In the data rows, zero lies at 4.5, halfway between 4 and 5.
Every row has a hidden score from 0 to 30. What is each row's score? 15 is about the middle. The score is a weighted sum of the row's numbers plus the product of two more (or one squared), each taken from its middle value.
[5 3 3 4 3 5 5 4 5 6 4 5 6 4 4 4] ~ 17
[7 3 4 3 4 7 5 2 6 7 5 3 4 2 2 3] ~ 13
[6 3 4 4 5 6 4 2 5 7 5 3 5 2 3 3] ~ 13
[6 3 5 4 3 6 5 4 5 7 3 4 4 3 3 3] ~ 14
[5 5 3 4 5 5 3 3 5 6 5 4 5 3 4 3] ~ 17
[5 4 7 3 5 4 6 6 3 4 3 5 4 3 5 2] ~ 16
[5 3 7 5 3 5 5 8 3 6 2 4 3 3 4 2] ~ 16
[2 4 5 4 3 2 4 4 5 4 4 6 6 9 8 4] ~ 6
[6 5 6 3 5 7 7 3 5 7 3 4 5 2 1 3] ~ 18
[2 5 5 6 3 4 6 3 3 4 5 5 6 5 5 7] ~ 17
[5 4 3 6 6 5 3 5 4 1 6 4 3 5 4 6] ~ 18
[5 4 6 2 5 5 4 6 3 4 5 5 4 4 5 2] ~ 17
[4 7 2 6 4 4 2 5 4 2 5 4 5 5 3 6] ~ 13
[6 4 4 4 5 6 3 2 6 7 5 3 5 3 3 3] ~ 10
[5 8 2 6 6 4 2 4 3 4 6 3 5 3 4 7] ~ 18
[6 3 3 5 4 7 3 2 6 6 5 3 4 4 2 4] ~ 14
[6 4 4 3 6 7 3 2 7 7 5 2 3 3 3 3] ~ 13
[4 3 2 5 5 5 4 4 6 3 6 4 4 7 4 6] ~ 12
[6 4 7 3 5 4 6 6 3 5 3 6 4 3 4 2] ~ 16
[3 5 6 6 3 3 7 7 3 5 1 7 7 4 6 3] ~ 24
[4 8 2 6 4 3 2 5 3 2 5 4 5 5 4 6] ~ 14
[4 4 6 2 5 4 2 4 5 4 6 3 3 6 7 3] ~ 9
[5 7 1 8 6 4 1 3 6 4 7 4 5 5 4 7] ~ 13
[5 8 2 5 5 4 3 4 2 3 6 3 5 3 5 7] ~ 23
[6 5 6 2 7 7 5 4 6 6 4 3 2 3 3 2] ~ 22
[5 2 3 6 3 5 5 3 5 5 3 5 6 4 2 4] ~ 10
[6 3 5 4 2 5 5 7 3 6 3 4 4 2 3 4] ~ 25
[6 3 3 4 4 6 5 2 5 7 4 4 5 4 2 5] ~ 15
[0 5 5 9 1 1 5 6 3 1 3 9 8 8 6 8] ~ 14
[7 6 6 2 7 7 7 3 5 6 4 4 3 2 2 2] ~ 28
[2 4 9 4 3 2 6 8 3 4 4 6 3 8 9 2] ~ 9
[4 9 5 4 5 2 3 3 3 4 5 5 7 5 7 6] ~ 17
[5 7 2 5 5 4 3 5 3 3 5 3 5 3 4 6] ~ 19
[6 4 4 2 7 7 4 4 7 6 6 2 2 4 3 3] ~ 12
[4 3 4 6 5 4 5 5 4 2 4 6 4 5 4 5] ~ 19
[5 3 3 3 4 6 4 3 7 7 4 4 4 4 3 3] ~ 14
[6 5 4 2 6 7 5 3 7 7 5 3 3 3 3 4] ~ 18
[5 5 6 4 4 6 6 3 3 6 3 4 6 2 4 3] ~ 16
[8 6 5 3 7 7 5 4 5 6 6 3 1 2 2 2] ~ 23
[4 3 5 4 4 3 4 6 5 5 3 5 4 6 5 4] ~ 9
[6 4 4 2 6 7 6 2 7 7 5 3 4 3 3 4] ~ 13
[0 4 9 6 2 2 6 4 5 5 2 7 6 9 9 5] ~ 7
[3 4 4 4 3 3 6 5 5 4 3 7 7 5 6 4] ~ 19
[5 4 4 4 7 6 4 3 5 5 6 3 3 4 4 4] ~ 18
[5 3 2 6 4 5 3 3 5 5 5 4 5 4 3 5] ~ 14
[6 6 5 3 4 6 7 6 3 6 2 4 4 2 2 4] ~ 18
[6 4 1 5 5 6 3 2 6 6 6 3 5 4 3 5] ~ 12
[2 5 7 6 3 1 5 7 3 4 1 7 5 7 8 3] ~ 15
[6 5 3 6 8 6 2 5 7 5 7 3 2 4 3 5] ~ 13
[5 3 4 3 4 6 5 3 6 7 4 4 5 3 4 4] ~ 16
[4 7 5 3 4 3 6 6 0 2 7 4 4 4 6 5] ~ 18
[4 4 4 5 4 5 5 1 4 4 5 3 5 4 4 7] ~ 14
[3 4 4 7 3 4 4 3 4 3 4 5 6 6 4 6] ~ 12
[4 9 5 3 5 1 1 4 4 4 5 4 5 7 8 6] ~ 13
[4 3 7 2 5 4 3 6 4 4 5 4 2 6 6 1] ~ 11
[7 7 6 3 7 6 6 5 4 6 5 4 2 1 2 2] ~ 23
[3 6 3 5 3 3 6 5 3 3 5 6 6 5 5 7] ~ 18
[5 2 2 5 5 5 3 6 7 3 6 5 3 6 4 6] ~ 14
[2 5 6 6 3 3 6 7 1 0 6 7 5 7 5 6] ~ 26
[3 4 3 8 3 3 4 4 4 3 3 7 7 6 4 6] ~ 14
[6 2 3 5 5 5 3 6 5 3 6 4 3 5 3 5] ~ 10
[7 5 4 3 7 7 4 3 6 6 6 2 2 3 3 4] ~ 16
[3 5 6 5 3 3 8 7 1 2 5 6 5 4 6 6] ~ 20
[5 3 5 1 5 3 3 6 5 4 5 4 2 7 6 4] ~ 9
[3 4 4 6 4 4 5 6 3 1 5 6 5 5 4 6] ~ 20
[5 8 5 3 5 3 3 5 3 4 4 5 6 4 6 4] ~ 20
[1 4 6 8 2 2 7 7 2 0 4 8 5 7 6 7] ~ 20
[3 3 5 6 4 3 5 6 3 1 5 7 5 6 4 6] ~ 18
[5 5 3 4 4 5 3 4 4 6 4 4 6 3 4 3] ~ 18
[6 3 4 4 4 6 5 3 5 7 4 4 5 2 2 3] ~ 14
[4 4 2 4 4 3 4 6 4 1 6 6 4 7 4 8] ~ 20
[2 4 4 8 2 3 5 6 4 3 3 7 6 6 4 6] ~ 14
[4 2 3 4 4 4 3 4 7 6 4 4 4 5 5 4] ~ 14
[6 4 3 4 7 5 4 5 4 3 7 2 3 4 4 5] ~ 9
[5 6 2 7 5 4 2 5 4 2 5 4 5 5 3 6] ~ 10
[4 4 5 5 3 4 6 5 4 5 2 6 7 4 5 3] ~ 18
[4 4 4 6 5 6 4 3 5 4 4 4 5 6 3 4] ~ 19
[2 5 4 7 3 4 5 4 4 1 6 6 6 8 5 8] ~ 22
[6 4 4 3 6 7 5 4 6 6 5 3 3 3 3 3] ~ 15
[3 4 7 6 3 3 7 8 2 5 0 7 6 3 5 3] ~ 22
[3 4 3 6 4 5 4 3 5 2 6 4 5 7 4 7] ~ 17
[1 5 7 6 2 1 5 5 4 4 2 7 6 8 9 4] ~ 13
[7 6 4 2 8 6 6 5 7 7 6 4 1 2 3 4] ~ 22
[6 3 3 5 5 7 3 2 7 6 5 3 4 4 2 4] ~ 12
[5 3 3 4 3 5 5 4 5 6 4 5 6 4 4 4] ~ 17
[6 3 5 6 2 6 6 6 4 5 2 5 4 3 3 4] ~ 19
[3 4 5 4 3 3 6 5 4 4 3 7 7 5 6 4] ~ 17
[3 5 4 6 3 4 5 2 3 4 5 5 7 4 4 7] ~ 16
[5 3 6 3 6 4 3 6 5 5 4 4 3 5 5 2] ~ 8
[5 4 3 3 5 6 4 3 7 7 4 4 4 4 3 3] ~ 16
[6 3 5 4 3 6 5 5 5 7 3 4 4 3 3 3] ~ 14
[5 2 4 3 5 6 3 4 7 6 5 3 3 5 5 4] ~ 11
[4 9 2 7 5 2 1 5 4 2 6 5 6 6 5 9] ~ 14
[4 2 3 4 3 5 4 3 6 6 4 5 6 4 5 4] ~ 20
[5 4 7 4 4 5 6 4 3 5 3 5 6 3 5 3] ~ 16
[1 5 8 6 2 1 5 7 3 4 1 7 5 7 8 3] ~ 13
[3 5 5 5 4 3 5 7 2 0 6 6 4 6 5 6] ~ 19
[6 4 4 2 6 7 5 2 8 7 5 3 3 4 3 3] ~ 15
[4 5 3 6 5 5 3 3 4 1 7 3 5 6 4 7] ~ 11
[5 4 6 4 3 5 5 7 3 5 2 4 4 2 4 2] ~ 21
[5 4 3 6 6 7 2 2 7 6 6 3 4 5 3 5] ~ 17
[7 5 4 4 8 7 3 4 7 6 7 1 2 3 3 4] ~ 6
[0 7 5 9 1 0 6 8 2 1 2 9 8 8 7 9] ~ 15
[5 3 5 4 3 4 4 7 4 5 2 4 3 5 5 4] ~ 17
[1 4 5 9 2 3 5 4 4 2 4 7 7 7 5 8] ~ 14
[4 7 4 4 6 3 0 2 6 5 6 3 5 7 7 5] ~ 6
[4 9 6 3 6 1 1 5 4 4 5 4 4 7 8 6] ~ 11
[4 9 5 4 6 2 3 4 4 4 5 5 6 4 8 6] ~ 28
[3 4 7 1 4 2 4 5 4 3 5 5 3 8 8 4] ~ 10
[6 3 3 4 3 6 4 3 5 7 5 4 5 3 2 5] ~ 15
[5 5 2 6 7 6 2 3 7 4 7 2 4 5 4 6] ~ 7
[5 7 4 4 5 3 3 2 4 5 5 5 7 5 7 5] ~ 21
[3 3 4 8 2 4 5 6 4 3 2 6 6 5 3 6] ~ 12
[6 5 5 4 7 6 3 5 5 6 6 2 3 2 4 3] ~ 13
[4 4 5 5 3 4 6 4 4 5 2 6 7 4 5 4] ~ 18
[2 5 2 8 2 2 4 6 4 2 5 7 7 7 5 7] ~ 13
[5 8 2 5 6 3 3 1 3 4 8 2 6 5 6 8] ~ 13
[4 3 8 3 3 3 7 7 2 4 2 8 5 4 6 2] ~ 22
[3 4 8 2 5 3 4 6 3 3 5 5 3 7 7 1] ~ 11
[6 4 3 3 3 5 6 6 4 5 3 4 3 3 3 6] ~ 21
[4 4 4 4 3 4 6 6 4 4 3 6 6 5 5 4] ~ 16
